In the data rows, 500 means zero.
Here are some points:
(292, 597, 649, 779, 287, 757, 505, 497, 397, 474, 349, 350, 540, 623, 533, 718, 475, 507)
(294, 501, 552, 536, 472, 521, 549, 507, 524, 473, 568, 377, 443, 545, 621, 519, 485, 378)
(391, 299, 287, 518, 459, 729, 787, 431, 298, 433, 582, 431, 715, 225, 518, 631, 587, 342)
(503, 526, 595, 181, 648, 462, 402, 315, 850, 442, 557, 447, 192, 831, 307, 376, 438, 311)
(451, 448, 039, 553, 384, 748, 698, 539, 451, 354, 408, 408, 517, 315, 585, 535, 475, 545)
(251, 660, 954, 584, 421, 520, 433, 383, 581, 579, 477, 442, 756, 662, 502, 461, 489, 555)
(465, 172, 195, 430, 263, 600, 549, 546, 388, 446, 734, 722, 398, 334, 401, 331, 637, 475)
(441, 673, 698, 635, 168, 724, 558, 287, 426, 598, 288, 501, 347, 739, 477, 892, 702, 308)
(613, 547, 603, 473, 759, 290, 276, 708, 625, 457, 686, 442, 270, 459, 667, 160, 441, 586)
(388, 482, 131, 603, 133, 614, 612, 470, 361, 289, 226, 650, 711, 357, 522, 757, 741, 334)
(736, 777, 698, 143, 479, 316, 257, 324, 605, 363, 407, 707, 727, 882, 511, 549, 465, 504)
(237, 563, 350, 565, 554, 504, 452, 436, 237, 352, 466, 707, 758, 558, 391, 754, 804, 396)
(383, 354, 340, 459, 432, 381, 588, 472, 491, 448, 527, 396, 447, 464, 726, 328, 576, 590)
(567, 454, 208, 383, 411, 572, 620, 410, 386, 601, 651, 711, 560, 172, 507, 563, 757, 385)
(577, 554, 223, 544, 415, 622, 558, 433, 273, 512, 338, 880, 867, 569, 628, 869, 712, 640)
(496, 588, 610, 552, 474, 467, 597, 536, 661, 601, 505, 273, 431, 665, 533, 437, 406, 561)
(563, 665, 396, 582, 412, 488, 622, 603, 580, 474, 372, 366, 568, 617, 448, 872, 555, 444)
(297, 673, 571, 733, 309, 840, 719, 554, 650, 346, 551, 625, 546, 803, 437, 612, 637, 463)
(608, 379, 617, 347, 653, 532, 400, 615, 546, 267, 373, 500, 382, 847, 242, 458, 241, 472)
(649, 344, 390, 395, 632, 559, 608, 590, 502, 534, 733, 354, 582, 269, 483, 547, 477, 361)
(576, 323, 195, 571, 521, 540, 591, 390, 267, 567, 669, 530, 635, 168, 485, 373, 660, 651)
(530, 571, 042, 529, 479, 844, 684, 349, 080, 449, 794, 641, 703, 013, 710, 531, 687, 392)
(403, 703, 498, 503, 242, 640, 728, 513, 692, 460, 605, 705, 274, 682, 328, 497, 653, 443)
Here are 11 more points, each followed by its number:
(493, 460, 328, 540, 485, 375, 587, 517, 462, 514, 536, 475, 380, 370, 634, 320, 595, 646) 0
(632, 545, 324, 512, 289, 653, 559, 477, 510, 488, 604, 509, 241, 497, 560, 638, 475, 749) 1
(404, 318, 752, 142, 599, 400, 576, 520, 516, 432, 511, 538, 473, 573, 442, 482, 369, 577) 2
(512, 407, 410, 720, 279, 610, 534, 593, 381, 671, 546, 460, 290, 643, 312, 713, 556, 588) 3
(422, 701, 438, 587, 607, 481, 649, 353, 190, 533, 351, 364, 308, 356, 532, 624, 475, 438) 4
(544, 401, 449, 589, 369, 410, 810, 574, 540, 632, 532, 555, 722, 212, 441, 556, 703, 674) 5
(495, 607, 768, 435, 300, 213, 217, 515, 547, 511, 287, 684, 627, 912, 444, 549, 782, 582) 6
(622, 529, 714, 386, 647, 259, 390, 516, 592, 377, 371, 592, 621, 577, 615, 469, 404, 598) 7
(645, 566, 372, 463, 427, 359, 451, 559, 595, 494, 473, 389, 454, 471, 312, 344, 422, 620) 8
(455, 473, 208, 704, 398, 583, 506, 624, 391, 547, 582, 508, 736, 196, 628, 604, 695, 637) 9
(559, 415, 163, 138, 541, 387, 443, 369, 279, 834, 744, 918, 566, 270, 420, 276, 618, 523) 10
Which three of these numbered points are nearest to each point below, looking only along the 4 directions in which the first points spread most? Their numbers follow each, nearest first.
(565, 707, 999, 341, 999, 002, 000, 648, 649, 617, 257, 545, 504, 903, 614, 008, 073, 726) > 7 2 6
(548, 507, 731, 490, 581, 549, 467, 549, 692, 638, 380, 478, 520, 535, 457, 437, 513, 485) > 2 8 7
(613, 454, 390, 661, 725, 388, 347, 544, 368, 455, 518, 576, 243, 581, 646, 402, 506, 495) > 8 2 0
(371, 364, 693, 287, 395, 416, 590, 611, 602, 770, 571, 398, 570, 507, 502, 415, 605, 264) > 8 2 1
(639, 485, 475, 378, 648, 558, 586, 314, 455, 445, 621, 526, 617, 174, 682, 257, 413, 661) > 0 5 8
(426, 491, 369, 517, 449, 549, 451, 397, 432, 433, 469, 464, 271, 327, 505, 494, 494, 575) > 1 0 4
Now 11 new points, numbered from 0 again:
(593, 251, 405, 457, 804, 387, 479, 415, 497, 632, 622, 416, 378, 445, 510, 250, 292, 671) 0
(487, 306, 309, 543, 524, 643, 866, 548, 477, 306, 560, 399, 478, 264, 637, 646, 343, 472) 1
(480, 607, 384, 710, 568, 800, 725, 441, 326, 577, 545, 452, 787, 351, 628, 750, 645, 369) 2
(635, 469, 272, 482, 542, 547, 355, 454, 320, 449, 473, 637, 750, 428, 537, 617, 531, 502) 3
(254, 521, 376, 581, 132, 607, 460, 625, 557, 499, 320, 479, 606, 524, 570, 696, 598, 362) 4
(717, 418, 377, 461, 452, 596, 460, 392, 324, 533, 482, 664, 347, 452, 295, 468, 651, 515) 5
(783, 600, 999, 489, 999, 000, 000, 712, 661, 298, 282, 374, 291, 731, 723, 076, 000, 723) 6
(637, 247, 118, 728, 331, 542, 704, 588, 238, 483, 801, 462, 689, 300, 348, 496, 598, 428) 7
(482, 287, 414, 466, 494, 335, 531, 331, 413, 337, 627, 410, 226, 358, 534, 166, 359, 588) 8
(553, 339, 437, 337, 583, 366, 417, 398, 655, 496, 728, 300, 350, 576, 298, 361, 386, 337) 9
(729, 493, 215, 373, 581, 507, 565, 445, 583, 528, 606, 537, 450, 421, 435, 430, 341, 535) 10
The same question for these:
(372, 424, 326, 550, 410, 529, 573, 442, 297, 663, 601, 625, 625, 149, 567, 533, 697, 573) > 7 1 2
(395, 660, 649, 449, 566, 436, 384, 468, 401, 320, 274, 657, 667, 378, 569, 438, 509, 494) > 3 5 10
(645, 297, 657, 421, 603, 108, 322, 631, 560, 522, 414, 523, 597, 491, 545, 528, 288, 607) > 0 9 10
(567, 286, 443, 274, 489, 548, 621, 532, 645, 604, 879, 578, 667, 387, 212, 494, 537, 520) > 10 5 8
(583, 519, 999, 351, 999, 000, 000, 610, 291, 472, 214, 411, 476, 718, 547, 176, 118, 701) > 6 0 9
(654, 503, 461, 401, 448, 476, 507, 423, 384, 535, 465, 636, 288, 649, 492, 484, 766, 515) > 5 10 3
